Each path is a new rotation, seen through one point. The rows after it are directions, each followed by how far the rotation turns it, in degrees per step (0 if it stays put).
Each turn is a multiple of 5 degrees from 10 to 175, or 0.
Each row of a path follows its step; steps can be skipped.

step 0: [-2.01  0.41 -2.93  0.78  1.70  1.80  1.45  0.40  1.12  0.28  0.04  0.42
 -2.69 -1.83 -2.95  0.32  1.92  0.67 -3.38 -1.52  0.43  1.00  1.54 -1.84
  2.74  0.75  0.66 -2.34 -0.47  3.30  1.58 -0.78 -0.28  2.50  0.55 -0.47
  1.82]
step 1: [ 3.99  0.98  0.26 -0.26 -2.20  0.92  0.84 -0.28  0.94  0.53 -0.85  2.58
  0.74  0.83  0.86  2.18 -0.39  0.84  0.30 -2.09  0.74  1.54 -1.65  0.52
  1.78  1.37 -0.89  1.20 -6.00 -2.28  2.28 -0.67  0.38  1.02  0.38 -0.89
 -1.50]
step 2: [ 1.53  1.42 -2.54 -1.38 -0.10  1.45  1.50 -2.76 -0.23 -2.43  2.52 -0.23
  2.66 -1.50  0.74  0.43 -0.58  0.07 -0.03 -1.36 -1.19 -0.56 -1.26 -0.71
 -0.95 -1.16  0.30 -2.44  0.56  1.99 -0.58  1.02 -5.70  0.09 -0.84  0.84
  2.53]
step 3: [-1.99  0.88 -0.10  1.26  0.80  0.31 -0.54  0.68 -0.91  1.85  0.66  1.31
 -2.52 -0.11  0.87 -3.31 -1.64  0.80  1.75 -3.17  4.51  0.00 -2.25  1.95
  0.56  2.64 -0.45 -0.28 -0.71 -0.72  1.62  3.16 -0.63 -0.54  0.35 -2.09
  1.49]
step 4: [ 2.44 -0.61 -1.05 -1.18 -0.54  1.57 -0.46  2.62 -0.87  2.68  2.93 -0.77
  0.16  1.76  1.12  3.40  0.07 -3.93 -0.78 -1.10  1.61  0.06  1.38  3.41
 -0.12 -2.76 -0.66  0.91  0.93  0.18  0.79  0.61 -2.33  0.18 -1.10  1.36
 -1.46]
step 5: [-1.46 -0.16  2.83 -1.28  3.15 -1.49  0.73  1.19 -1.77 -0.58  1.21  2.42
  1.04 -2.61  2.24  1.05  0.93 -0.16  2.65  2.45 -0.85 -0.65 -1.46 -0.02
 -0.25  0.14  1.93  1.20  0.01 -1.20  0.84  3.60  0.33 -1.36 -1.14  1.85
  3.85]
step 6: [ 1.08  1.03  0.52 -0.30  0.56 -3.30 -2.77 -3.46 -1.33  0.21  0.54 -1.13
 -3.62  0.10 -0.27 -1.05  1.06 -0.72 -2.42  0.04  1.64  0.61  3.69  1.66
 -0.38 -2.11 -1.23  0.71  2.41 -0.86 -0.16  2.35  1.20  0.70 -0.16 -2.31
  0.58]
step 7: [-1.43  0.95  2.03 -1.33  0.00  0.63 -2.48  2.77  0.45 -2.35 -1.84 -1.10
 -0.52 -2.03 -0.26  1.29  0.33 -1.79 -1.25 -0.87 -2.10 -1.42 -3.26  1.02
 -0.50 -0.47  0.52  0.45  1.53 -2.11  3.13 -0.03  2.33  0.37 -1.72  2.42
 -3.51]
step 8: [-0.36 -3.90  1.85  1.81  1.95 -1.14  1.84 -2.29  1.39 -1.39  2.02 -0.77
  0.22 -1.09 -1.75  1.63  1.88  0.15 -3.19 -0.48 -1.21 -0.13  1.86 -1.87
  0.73 -0.09  1.56  2.46  0.11  3.03  2.45 -0.45  1.29 -1.60 -0.58 -1.21
  1.61]
step 9: [ 0.84 -0.08 -0.62 -1.32 -2.07 -0.78  0.96 -3.75  0.50 -3.16 -2.34  3.41
 -1.37  0.32  0.92 -1.49 -1.29 -0.38 -0.93  2.05 -0.51  0.62 -0.71  2.41
  1.86  2.88 -1.58  0.41 -0.67 -2.07  0.63 -1.92  1.74 -2.00 -1.02 -0.68
 -2.54]
step 10: [ 0.52 -0.35 -1.86  2.04  0.81  0.23  1.53 -1.12  2.27 -2.34  0.39 -1.66
  1.38 -0.12 -0.88 -1.49  1.85 -1.24  1.71 -2.33 -0.91  0.54 -1.35 -2.89
 -2.32 -1.86 -1.33 -0.79  3.45 -0.50  1.88 -2.27 -3.21 -1.65 -0.32 -0.60
 -1.96]
step 11: [-1.86 -4.62 -0.14  0.37  2.22  0.95  0.85  0.13  0.24 -0.50  0.77  0.15
 -1.84  3.41  0.18 -1.57 -4.22 -1.12  1.98 -1.12  0.47 -1.59 -1.14 -1.03
 -0.18  3.62  0.88  0.43 -2.42  0.22 -1.51  0.62  1.38 -1.13 -0.11 -1.49
 -1.07]
[-1.11  0.14  0.22  0.01 -0.78 -0.11  0.57 -0.59 -0.68  0.00 -0.33  0.81
 -1.03 -0.19  0.56 -0.67  0.42 -0.41 -0.27  0.18  1.12 -0.15  0.77  0.32
  0.69 -0.15  0.65 -0.93 -0.07  0.26 -0.18 -0.12  0.25  0.20  0.49 -0.93
 -0.30]
125
[-0.65  0.13  0.79 -0.12  0.39  0.00 -1.07 -0.42  0.70 -0.50  0.02  0.51
  0.78 -0.85 -0.33 -0.02 -0.14  0.70 -0.91  0.06 -0.62  0.64  0.87 -0.06
  0.08  0.12 -0.19 -0.33 -0.58  0.18  0.90 -0.64 -0.01  0.90 -0.35 -0.46
 -0.71]
45
[ 0.07  0.07  0.07 -0.19 -0.40  0.35 -0.96 -0.59  0.03 -0.46  0.70  0.04
  0.65 -0.17 -0.43 -0.56  0.26 -0.13 -0.24  1.22  0.02 -1.29  0.27 -0.21
  0.60  1.07 -0.26 -0.04 -0.23  0.25 -0.67  0.49 -0.15 -0.85 -0.23 -0.34
  1.14]
115
[ 0.29  0.46 -0.44  0.26  0.38 -0.49 -0.69  0.84 -0.66 -0.48  0.40 -0.63
 -0.12 -0.28  0.06 -1.02  0.20 -0.22 -0.59 -0.69  0.87 -0.35 -0.18 -0.30
 -1.06  0.94  0.94  0.08 -0.13  0.55 -0.39 -0.49  0.07  0.24 -0.77  0.09
 -0.79]
95
[-0.17 -0.24 -0.02 -0.52  0.79 -0.51 -0.94  0.79 -1.35  0.46 -0.86 -0.63
  0.23  0.07  0.29  0.48  0.41  0.24  0.75  0.29 -0.22 -0.31  1.49 -0.20
  0.45 -0.29  0.11 -0.31  0.32 -0.39  0.11  0.75  0.45  0.06 -0.51  0.04
 -0.03]
45
[-0.25 -0.32  0.02  1.19  0.26 -0.58 -0.62 -0.11  0.45  0.11  0.38  0.42
 -0.91 -0.24 -0.96  1.15 -0.07  1.09  0.63  0.29  0.94  0.18 -0.37 -0.71
  0.30 -0.01  0.99 -0.23  0.23 -0.36 -0.09  0.01 -0.52 -0.39 -0.47 -0.20
  0.12]
140
[-0.28 -0.07  0.44  0.23  0.08  0.83  0.33  0.69 -0.48 -0.54 -0.24 -0.19
  0.81 -0.63  0.67 -0.20  0.44 -0.31 -0.48  0.84 -0.30  0.13 -1.05 -1.17
  0.43 -1.01  0.64 -0.25  0.65 -0.07 -0.02  0.17 -1.21 -0.04 -0.19 -0.17
 -0.31]
135

step 0: [-1.32 -1.47 -3.49 -1.71 -1.32 -0.07  0.25  0.31 -1.18 -2.75 -1.74 -2.20
 -2.00 -0.33 -0.56  2.46 -0.57 -3.45 -0.50 -0.08  0.15  2.47 -0.02  2.00
 -1.87  2.43  1.61 -2.19  0.14  0.13  4.15 -1.21 -0.84 -1.58  0.17 -0.59
 -0.65]
step 1: [-0.13 -1.99  1.20  0.90 -0.48 -2.57  0.16 -0.55 -0.48  2.61  0.86 -0.88
 -1.14 -1.48  1.12  2.37  0.00 -1.48  3.72 -0.19  2.07 -3.44  0.58  2.38
  0.85 -0.66 -1.68  1.20 -2.74  3.57 -0.86 -1.04 -1.55 -0.92  1.82  2.04
 -1.34]
step 2: [-3.79 -2.31 -3.02  1.48 -1.91 -0.55 -1.13 -0.64  1.29 -0.90  1.74 -1.32
  1.29 -2.03 -1.65 -1.22 -1.95  1.19 -1.15 -1.56  1.66  1.75 -1.59  1.87
 -0.46  0.32  2.02 -0.23  0.98 -1.48 -1.13 -0.05  1.43 -1.30  1.20 -0.26
 -4.62]
step 3: [ 0.35  0.53 -1.53 -0.57  2.16 -3.35  1.17  1.08 -1.85 -1.21  0.38 -1.80
 -4.36  1.43 -3.07  1.34  0.19 -1.06 -0.33  1.89 -0.80 -2.21 -0.22  0.30
 -1.23  1.07  1.52 -1.63 -3.90  3.01 -0.45  0.01  0.51 -1.18 -0.45 -0.47
 -1.67]
step 4: [-1.11 -1.05 -2.05 -1.64 -0.87 -0.78 -0.50  0.94 -2.28  1.79 -0.08 -1.44
  0.03 -3.06 -0.28  2.59  0.90 -0.45  1.01 -0.08  2.99  1.28 -1.17  2.38
  1.23 -0.99 -1.26 -0.98 -0.09 -2.73  3.89 -1.86 -1.84 -0.60  2.61  2.45
 -0.97]
step 5: [ 0.33 -3.75 -1.83  0.72  0.99 -2.38 -0.31 -3.58 -0.41 -1.17 -0.26 -1.03
  0.01 -0.17  0.58 -1.64 -0.62  0.08  0.74 -0.44 -0.18 -2.64 -2.71  0.41
  0.09 -1.84 -0.08  2.20 -2.09  2.02 -4.02 -1.12 -0.88 -1.46  0.03 -0.11
 -4.19]
step 6: [-2.18  2.34 -3.20  1.70 -2.44 -2.73 -1.16  1.80 -0.94 -1.87 -0.52  0.68
 -1.49  0.24 -3.37 -0.49 -0.59  1.42 -2.50 -0.24  2.70  0.76 -0.59 -0.95
 -0.95  1.63  0.73 -2.58 -1.92 -0.85  0.78 -0.08  0.81  0.33  3.34  2.02
 -1.50]
step 7: [ 1.18 -0.54 -1.12 -3.14 -0.42 -2.26  1.75 -0.19 -5.47 -1.19  2.22 -1.98
 -0.68 -2.32 -0.83  0.85  1.63  0.68  2.73  1.96 -1.92 -0.83 -1.13  0.56
  1.93 -1.02 -0.83 -0.87 -2.20  0.49  0.28 -1.46 -1.10 -1.41 -1.70 -0.36
 -0.32]
step 8: [ 1.63 -2.18 -4.41  1.12 -0.34  0.91 -1.93 -2.39  1.77 -2.48 -1.19  0.20
  0.43 -0.13  1.64  2.25  0.54  0.72 -0.74 -1.41  2.32  2.09 -1.26  0.32
 -0.45 -0.17 -2.33  0.59 -1.35 -0.27  0.94 -1.35 -2.53 -1.90  2.75  2.25
 -2.21]
step 9: [-1.71  0.15  0.97  1.06 -1.40 -3.07 -1.40 -3.00 -3.82 -0.37  1.56 -0.06
  0.51 -0.64 -1.31 -3.45 -1.81  0.64 -0.32 -1.48  1.07 -2.18  0.82 -0.87
  0.52  1.38  0.74 -0.80 -4.43  1.90 -3.29 -0.64 -0.69 -1.12  0.66  0.82
  0.17]
step 10: [ 0.44  2.35 -4.44 -2.08 -4.34  0.14  0.04  0.04 -1.11 -3.59  1.55 -2.22
  1.10  0.58 -2.40  3.18 -0.19  0.80  1.24 -0.26  0.19  1.59 -1.17  0.41
  0.71  1.18 -0.64 -1.80 -0.45 -0.70  1.80  1.02  1.22  0.46  0.31 -0.58
 -1.83]
step 11: [-0.19 -2.72 -1.10 -1.07  2.05 -0.75  1.53 -1.30 -0.50 -0.93  1.66 -0.80
  0.66 -0.22  1.01  1.92  1.82  1.40  1.17  0.92 -0.39 -2.05  0.85  0.94
 -0.64  1.38 -0.35  0.09 -3.22  3.01 -0.04 -1.36 -4.57 -3.79  2.42  0.45
  2.13]
[ 0.37 -1.28  0.22 -0.23 -0.17  0.25 -0.55  0.46 -0.78 -0.22  0.40 -0.16
 -0.04  0.99  0.18  0.54  0.26 -0.16 -0.27  1.14 -0.12  0.42  0.81  0.53
 -0.91 -1.03 -0.05  0.30 -0.39 -0.61  0.71  0.16 -0.68 -0.11 -0.38  0.48
  0.38]
100
[ 0.59  0.14  0.12  0.88 -1.42  0.04 -0.18  0.08 -0.47 -1.02 -0.17  0.63
 -0.63 -0.53  0.75 -0.63  0.45 -0.03 -0.07  0.12 -0.25  1.00  0.18 -0.66
  0.45 -0.11 -0.67 -0.29  0.09  0.65 -0.21 -1.09 -0.33 -0.20 -0.58  0.08
  0.28]
35
[ 0.54 -1.44 -0.52  0.29  0.11  0.15  0.02 -0.39 -0.41 -0.69 -0.63 -0.51
  0.48 -0.12 -0.24  0.72 -0.02 -0.20  0.48 -0.46 -1.07  0.57 -0.15 -0.84
  0.50  0.23  0.62  0.24  0.31 -0.37 -0.12  0.49  0.41  0.67 -0.62 -0.83
 -0.82]
140
[-0.35 -0.21  0.56 -0.34 -0.44 -0.48 -1.02  0.37 -0.06  0.79  0.88  0.26
  0.43 -0.83 -0.93  0.01 -0.23 -0.61  0.69 -0.16 -0.39 -0.24  0.51 -1.00
  0.73 -0.58 -0.94 -0.04 -0.29 -0.87  0.37 -0.36  0.66 -0.15  0.25 -0.19
  0.22]
135
[-0.68 -0.45 -0.68  0.27 -0.72  1.28  1.00 -0.39  0.19  0.23 -0.48  0.27
 -0.10 -0.27 -0.83  0.06 -0.65  0.07 -0.24  0.23  0.45  0.76 -0.09  0.06
 -0.64  0.68 -0.45 -0.09  0.26 -1.43  0.25 -0.76  0.13  0.04  0.46  0.02
  0.44]
175
[-0.39 -0.39 -0.01 -0.65 -1.07 -0.20 -0.58 -0.37 -0.13 -0.19 -0.81 -0.35
  0.50  0.78 -0.16 -0.06 -0.12 -0.92 -0.53 -0.01  0.58 -0.69 -0.24  0.44
  0.41 -0.41 -0.16  0.23  0.39  0.67 -0.46 -0.65 -0.10  1.43  0.62 -0.66
  0.63]
85
